Q418: [  8   3 -23  38  -1 -10 -44   7 -19   8  -6  -6 -20  16  26   6  -7  -4
   5  -4   3  -6  12  -9  -6  36 -21  52 -49   6  -5 -15 -17 -13   8   6
   2  -7   0   4  -2  14 -12 -83   8  10]
Q387: [ 10  21   8 -11  -6   5 -10 -11   1   4 -18  -3   6  -4  20  13  -1   9
  -6  -3  -5  -6  34  -2 -13  11  22 -47   4   8 -25  10  21 -20  -1 -17
   5  24  -1  31  90  12  14   5   6  -6]
Q750: [ -3  -9 -16  24  12  24  -3   8   1  -7 -23  -7 -13  -4 -20   1   2 -86
  -1   0   2   7 -20  -2  31 -47  -7  -2 -11  -3  34  22   3   9   0  15
  21 -26   5   0 -47   8  -7  -3 -12   4]
Q794: [  1 -26   1 -14 -10  -1  28  -7   7 -16 -10   8  -5   6 -29  15   0  33
  -4  14   0   5   4  -8 -20  20  -2  13  44  -3 -17  15  24  -4   6  -2
  12  23  -2  19  39   8  47 -40   1  -7]
Q675: [-48  -7  20  13  12  24  60   8   1  -7 -23  -7 -13  -4 -20   1   2 -86
  -1   0   2   7 -20  -2  31 -47  -7  -2 -11  -3  34  22   3   9   0  15
  21 -26   5   0 -47   8  -7  -3 -12   4]
[-48  -7  20  13  12  24  60   8   1  -7 -23  -7 -13  -4 -20   1   2 -86
  -1   0   2   7 -20  -2  31 -47  -7  -2 -11  -3  34  22   3   9   0  15
  21 -26   5   0 -47   8  -7  -3 -12   4]  Q675
[ 6 -4 20 13]  Q387
[ -3  -9 -16  24  12  24  -3   8   1  -7 -23  -7 -13  -4 -20   1   2 -86
  -1   0   2   7 -20  -2  31 -47  -7  -2 -11  -3  34  22   3   9   0  15
  21 -26   5   0 -47   8  -7  -3 -12   4]  Q750

